(in the rows, 128 means zero)
Each path below is one point turned by a fixed rotation once a step. After each direction that follows a path, write how fast that rotation turns it, in degrees per step (0 if it stays still).
Each turn is a multiple of 5 degrees from 10 to 175, or 0.
Each row of a path follows its step; steps can be skipped.

step 0: [136 120 129 111 130 121 136 121 121 148 127 129 136 140 121 134 115 122
 121 129 129 119 135 133 136 119 127 124 145 122 130 126 134 133 125 131
 124 125 141 130 137 137 132 137 132 135 121 128]
step 9: [125 141 129 131 128 124 133 113 124 136 112 134 139 119 118 128 117 114
 129 115 128 125 133 132 136 114 135 137 127 129 122 129 133 122 132 138
 127 115 128 118 122 113 132 126 119 134 125 128]
step 13: [125 121 124 133 122 136 126 123 118 137 126 130 142 128 131 129 112 115
 121 133 129 107 123 132 134 121 122 137 121 132 121 111 135 139 126 119
 130 129 121 120 122 136 129 132 133 130 114 127]
step 15: [132 129 124 117 135 124 143 129 123 132 116 146 124 133 135 127 121 119
 128 132 128 130 125 119 133 124 134 124 120 120 120 135 128 139 131 141
 123 121 132 123 130 130 136 136 129 152 121 117]
step 21: [125 130 122 129 121 114 128 124 122 131 131 132 150 128 132 120 122 116
 129 119 126 117 138 138 130 128 121 129 131 127 115 125 127 148 129 141
 133 130 125 124 134 139 137 132 139 136 127 117]
step 27: [122 136 128 117 116 113 132 124 125 130 117 133 134 130 135 130 113 114
 117 131 136 125 133 134 127 119 138 142 125 141 121 115 133 132 130 124
 122 120 129 133 122 136 124 123 118 131 115 126]
step 34: [144 127 135 132 127 126 128 114 115 134 122 131 144 119 119 125 111 120
 133 123 129 133 127 136 137 116 126 128 124 127 124 119 118 122 128 131
 117 118 123 121 140 134 134 130 121 130 114 128]
step 39: [139 135 124 131 120 144 131 124 125 143 130 128 142 121 127 128 122 125
 119 126 132 109 117 136 121 122 121 133 140 127 125 123 135 136 132 136
 127 119 120 127 133 139 132 116 133 134 117 123]
step 41: [132 141 127 115 126 112 130 117 132 127 116 141 133 129 140 133 121 127
 117 134 128 119 140 129 133 124 127 126 123 125 117 134 132 127 126 139
 120 116 130 124 133 131 140 137 114 133 121 118]
Directions:
[129 127 127 125 122 126 124 129 124 132 123 124 128 126 126 127 124 129
 131 130 129 128 130 127 125 127 130 126 129 129 127 130 129 124 127 128
 130 128 130 129 128 127 133 127 127 124 129 129]
160
[130 125 125 133 126 127 128 127 122 126 127 126 127 127 131 126 131 126
 124 125 128 131 131 127 129 130 129 130 125 132 130 127 127 132 123 127
 130 131 131 128 129 129 128 126 125 126 126 127]
45
[128 129 128 125 128 126 128 122 131 127 125 127 127 126 127 130 129 128
 131 129 130 129 122 128 133 132 131 128 123 127 126 126 126 126 124 127
 128 125 127 127 127 127 127 130 126 124 124 125]
100
[124 129 130 128 124 125 130 132 127 127 129 127 127 130 125 128 126 129
 129 126 128 131 125 130 128 127 130 130 128 133 133 127 126 129 128 131
 126 124 127 129 125 122 127 125 126 129 129 126]
140

step 2: [129 143 112 144 124 135 131 122 132 116 126 135 136 120 126 136 137 126
 145 108 135 131 123 119 123 117 133 140 133 134 122 111 111 130 122 120
 132 127 114 128 116 131 133 134 138 120 128 118]
step 6: [129 139 128 129 119 126 132 149 116 111 121 135 137 110 132 138 144 119
 125 134 119 126 131 120 122 138 121 121 115 129 128 122 140 116 135 123
 114 118 142 128 120 122 125 132 136 117 122 121]
step 11: [120 128 137 143 135 129 117 130 119 133 124 148 127 122 131 127 124 133
 122 140 123 152 123 140 116 133 128 133 131 135 131 141 128 124 132 137
 129 133 125 133 104 135 129 133 115 129 122 148]
step 13: [127 137 116 136 127 132 123 132 137 124 114 116 131 118 114 126 132 138
 127 121 120 129 123 124 129 113 132 120 124 119 115 129 131 139 123 132
 137 124 135 102 150 121 147 121 126 124 137 126]
step 16: [132 117 142 135 120 125 131 111 134 139 130 120 114 115 123 110 133 127
 126 139 140 133 128 129 116 116 118 128 118 143 123 120 132 135 118 138
 136 140 131 120 139 117 120 120 128 137 119 127]
step 17: [124 116 127 140 131 149 131 143 117 115 139 118 113 130 137 131 132 134
 138 130 129 130 118 133 132 124 105 123 109 133 139 134 128 127 127 143
 121 114 125 126 141 125 132 133 134 127 129 132]
step 28: [141 114 125 136 119 138 124 127 128 121 133 127 129 127 127 114 138 123
 127 138 110 119 123 118 124 141 135 137 124 136 124 126 125 146 116 149
 120 130 130 151 129 131 125 131 137 116 130 123]
step 30: [130 134 127 126 137 134 124 130 122 130 113 131 132 138 139 116 119 132
 114 134 142 117 133 146 146 132 136 132 131 125 135 132 127 110 135 121
 137 128 125 129 137 114 124 121 103 130 139 129]
step 32: [121 135 124 118 114 125 141 133 130 129 134 128 131 113 121 126 110 144
 118 124 125 144 121 127 118 131 145 133 125 140 137 135 118 144 120 126
 123 122 136 123 116 129 137 143 138 122 119 130]
Directions:
[132 133 127 123 128 131 128 129 128 126 132 126 130 128 131 126 124 128
 126 124 127 128 130 126 129 130 131 130 129 129 128 125 122 127 128 127
 129 129 131 133 128 127 126 128 125 124 124 127]
10
[130 126 122 131 130 128 120 125 129 126 130 128 129 127 126 128 128 126
 130 130 127 127 130 128 130 123 133 124 126 125 130 130 126 129 127 128
 126 126 128 129 130 129 128 132 129 127 128 127]
70
[125 134 132 130 128 126 127 125 129 125 130 128 131 128 126 126 122 125
 128 128 130 124 129 128 128 125 127 130 127 126 130 130 129 127 131 131
 128 132 128 129 126 129 127 127 126 134 129 125]
100
[131 129 130 131 126 130 123 123 129 126 126 127 127 129 128 126 133 131
 130 125 129 129 128 128 126 126 125 133 130 129 124 130 127 130 129 131
 126 124 127 130 127 129 127 126 125 127 130 132]
125
[127 125 128 126 127 130 132 125 132 126 128 130 130 127 129 129 128 128
 127 127 124 127 134 130 129 125 127 126 125 128 129 124 129 133 131 131
 128 131 123 127 128 128 130 128 126 125 126 133]
120
[129 133 128 132 124 129 128 130 129 125 125 126 129 129 130 126 131 125
 128 130 129 129 131 128 127 127 126 128 124 130 130 129 127 127 126 127
 132 130 125 125 133 128 127 126 133 124 127 124]
100

step 2: [147 120 125 117 130 121 121 134 140 126 115 122 127 121 145 127 127 111
 132 116 135 137 130 112 109 131 130 130 131 125 125 119 121 134 134 127
 113 119 132 138 124 135 137 130 139 123 123 134]
step 3: [119 126 143 133 133 131 120 124 124 139 122 131 132 128 133 106 124 128
 135 120 133 116 116 133 126 139 118 132 121 136 130 118 148 114 127 134
 122 126 141 114 131 116 121 121 142 121 133 133]
step 5: [136 132 135 129 132 121 131 137 131 140 123 123 112 112 124 123 124 145
 140 141 126 122 133 125 127 114 127 125 109 138 138 126 129 109 117 130
 124 138 132 128 137 120 137 113 125 127 129 136]
step 10: [124 138 134 129 141 142 129 117 140 126 128 143 133 138 122 120 121 135
 139 142 124 141 116 127 123 135 128 137 132 139 119 114 128 131 127 121
 109 115 131 130 131 133 129 123 136 124 146 132]
step 12: [136 138 114 124 119 144 125 128 133 130 127 145 127 126 126 129 131 134
 119 139 132 116 120 138 121 125 124 126 127 141 138 125 141 113 108 117
 128 125 141 115 131 119 125 122 133 117 138 124]
step 28: [126 146 141 132 127 141 124 128 117 142 124 123 122 120 132 140 123 128
 111 141 136 115 122 118 116 131 122 119 131 131 132 124 138 124 119 119
 130 123 136 115 133 133 144 133 131 113 134 124]
step 34: [136 122 125 132 121 116 122 138 139 146 110 124 131 131 119 132 115 116
 133 121 126 127 116 119 123 125 139 141 139 130 121 127 122 124 121 135
 126 141 119 125 117 132 125 132 141 130 120 144]
step 36: [124 120 146 121 125 117 130 138 122 120 130 121 144 141 127 124 134 121
 139 127 136 121 135 120 118 134 141 133 126 123 131 113 133 116 114 132
 131 141 137 125 133 130 131 140 148 126 128 129]
step 41: [126 122 121 129 135 138 129 136 144 144 123 129 125 122 128 129 132 128
 125 112 134 119 125 126 116 128 130 123 115 115 104 126 138 142 126 126
 118 129 134 129 106 125 119 128 140 123 129 131]
Directions:
[128 132 125 126 127 126 131 127 131 131 127 120 131 131 127 126 127 126
 127 129 127 130 130 127 125 130 125 124 126 130 126 129 126 129 129 127
 125 131 128 127 128 124 129 124 127 131 128 124]
120
[126 131 128 126 131 125 126 124 129 126 123 125 126 130 131 132 128 130
 129 128 129 129 130 129 128 130 133 130 130 129 132 131 133 130 131 126
 128 126 127 129 128 127 125 130 125 125 130 125]
160
[124 126 130 128 127 129 130 125 132 127 129 129 128 128 128 129 128 129
 128 125 121 128 131 126 127 129 126 130 130 129 129 131 128 134 127 126
 127 127 130 128 125 124 129 128 128 128 123 134]
45
[129 125 124 131 132 125 128 128 130 131 128 129 125 130 126 130 127 125
 126 125 127 126 129 130 132 126 127 130 128 136 131 129 126 126 126 130
 129 130 126 128 125 127 129 129 125 131 132 127]
85
[127 126 125 129 127 122 128 129 127 122 128 127 130 127 129 129 128 126
 127 130 128 128 132 127 129 126 127 127 130 130 129 125 126 129 131 130
 128 125 131 130 126 133 128 129 131 129 122 125]
160
[129 129 124 129 130 128 130 128 125 128 127 129 129 129 132 126 127 130
 130 124 125 133 125 126 127 125 128 128 130 128 121 130 131 131 129 131
 130 126 126 130 123 130 127 127 128 130 130 127]
45

step 0: [139 131 124 130 138 110 132 130 129 130 133 124 118 140 115 135 129 122
 116 142 129 134 122 132 108 135 138 131 118 123 137 128 135 120 125 128
 141 119 119 139 125 137 121 136 124 136 115 128]
step 1: [135 116 125 134 131 128 132 144 136 136 120 125 145 142 125 126 135 125
 126 119 118 136 124 123 121 125 124 122 126 128 123 131 118 126 136 116
 135 118 136 129 116 128 150 125 110 137 125 120]
step 14: [122 129 127 111 125 127 126 116 126 131 118 138 114 130 124 132 128 128
 123 124 129 129 127 130 125 112 142 120 115 130 132 136 125 107 132 126
 124 136 132 141 117 124 125 114 135 124 147 135]
step 18: [141 143 132 137 130 114 138 135 125 123 136 127 125 128 124 121 124 126
 141 127 113 142 131 140 113 133 134 131 131 133 135 130 134 122 134 111
 122 133 125 133 129 138 133 127 106 124 130 122]
step 22: [136 121 132 143 134 120 140 134 122 142 123 122 123 140 134 126 131 123
 121 125 115 130 121 119 129 108 118 126 132 125 123 134 119 131 113 135
 124 112 125 121 110 118 130 135 127 129 122 127]
step 31: [118 134 124 130 113 133 128 133 120 130 102 125 130 139 131 132 127 123
 131 122 123 111 123 130 119 123 123 132 118 141 127 131 129 129 128 125
 117 139 120 129 135 116 143 131 136 138 136 141]
step 32: [133 128 127 124 131 124 125 117 113 130 114 140 127 138 122 132 130 125
 124 128 136 136 128 132 117 125 146 131 106 134 145 119 126 134 128 140
 129 131 128 125 141 124 113 117 127 118 125 127]
step 38: [138 117 122 129 127 141 133 135 134 133 139 130 142 121 147 126 130 125
 124 140 128 128 121 136 122 136 131 122 145 133 122 115 136 127 132 120
 148 130 124 128 136 108 123 135 127 132 132 126]
step 40: [135 131 136 126 145 130 127 137 128 131 118 130 112 122 110 121 130 119
 130 126 121 118 125 115 119 125 113 125 126 130 129 116 124 133 126 129
 131 128 121 136 108 133 133 140 117 139 119 129]
Directions:
[125 124 125 128 129 129 124 127 129 130 124 125 127 127 131 129 127 126
 131 128 128 125 130 130 125 130 134 128 125 125 130 130 129 129 128 126
 122 129 129 128 130 131 129 126 132 124 129 129]
20
[127 131 133 130 126 128 126 132 125 127 130 124 132 132 125 129 127 128
 126 129 126 125 129 127 126 132 126 130 129 129 126 130 126 129 128 127
 127 126 126 130 124 131 129 128 129 123 126 132]
120
[131 129 126 125 127 129 127 126 129 128 128 132 124 126 124 130 127 129
 126 126 126 128 132 127 128 132 128 131 130 127 132 131 127 121 126 128
 130 127 124 129 129 130 126 124 131 129 126 129]
155
[125 129 124 131 128 125 132 125 123 130 125 128 126 130 126 124 127 127
 128 130 126 126 128 129 127 125 126 125 130 127 129 128 127 126 131 129
 125 129 124 130 129 131 126 128 125 129 125 132]
80

step 4: [137 129 123 124 139 123 124 124 142 121 126 136 119 134 131 130 118 130
 117 117 115 141 120 128 135 123 141 118 111 139 124 134 131 135 131 127
 130 139 138 131 131 122 119 118 106 126 129 114]
step 5: [135 122 108 118 123 124 125 119 131 103 128 136 118 133 132 127 128 138
 127 123 124 127 127 131 132 126 139 125 117 114 127 131 136 117 120 120
 120 122 138 132 138 142 115 131 117 124 135 116]
step 15: [145 124 120 126 118 128 123 146 134 128 129 149 129 128 133 127 127 117
 118 136 120 136 124 142 133 133 135 135 138 134 136 132 125 124 133 126
 134 129 113 129 146 139 136 144 135 125 123 118]
step 19: [135 136 123 127 122 124 125 130 139 132 129 133 130 131 152 128 125 116
 133 131 136 111 123 147 122 116 122 131 120 139 125 126 137 125 136 138
 130 128 129 128 133 115 144 134 125 131 137 109]
step 21: [142 118 142 133 130 129 124 124 121 125 130 136 131 138 141 120 132 132
 125 137 122 120 114 113 125 140 133 132 127 114 130 130 115 128 121 114
 110 134 124 139 129 125 125 128 109 118 131 137]
step 25: [134 119 112 120 117 129 122 139 107 118 112 120 136 128 127 121 121 130
 131 131 124 114 125 123 126 132 127 138 126 129 129 128 134 121 140 115
 123 119 127 126 145 124 136 122 115 122 124 144]
step 27: [121 140 138 132 129 122 133 122 137 127 125 128 131 125 149 128 125 127
 110 133 133 122 120 137 124 123 134 124 116 127 132 157 146 128 134 132
 134 143 121 124 123 128 132 128 119 130 123 119]
step 29: [139 125 118 136 118 135 119 132 113 132 136 132 119 141 135 123 140 125
 134 143 147 126 130 115 121 137 127 127 122 128 126 118 118 131 138 134
 122 134 125 132 135 129 125 119 107 137 138 132]
step 32: [128 143 125 131 108 121 116 127 115 114 148 126 139 118 138 124 133 133
 117 122 122 128 134 135 139 124 124 116 134 124 121 129 122 109 121 129
 135 121 127 133 132 136 129 124 117 129 122 135]
Directions:
[129 129 128 129 127 123 126 126 127 130 129 131 135 127 124 128 126 129
 131 127 131 130 132 125 128 130 130 128 132 132 129 128 132 126 129 128
 126 129 129 131 128 130 129 132 126 126 125 128]
45
[129 126 130 131 123 126 131 125 128 129 129 125 131 127 126 131 128 128
 127 130 130 132 128 129 128 128 126 127 123 121 124 125 130 129 129 128
 132 130 127 129 125 126 131 128 128 130 127 129]
70
[125 126 128 130 127 128 124 126 127 128 126 127 132 128 132 130 126 131
 126 125 124 129 129 129 134 131 125 129 131 129 125 126 124 132 127 123
 130 130 130 132 130 127 127 127 130 125 129 127]
35
[131 126 128 129 130 131 124 126 130 125 129 129 126 124 127 124 131 129
 126 131 129 130 128 128 131 133 132 130 129 130 124 124 129 125 125 131
 129 128 125 126 128 129 128 129 130 126 128 131]
45
[126 129 127 127 126 123 124 129 130 128 130 130 126 126 130 129 134 126
 124 124 133 124 128 129 131 126 128 126 126 126 127 128 130 125 129 127
 132 126 130 129 128 129 124 131 131 129 128 124]
80
[130 130 125 130 127 124 126 130 127 129 128 125 130 125 127 129 126 126
 124 126 123 125 127 129 127 128 126 130 129 131 128 127 130 127 131 126
 127 125 126 124 124 131 128 126 132 131 129 133]
45
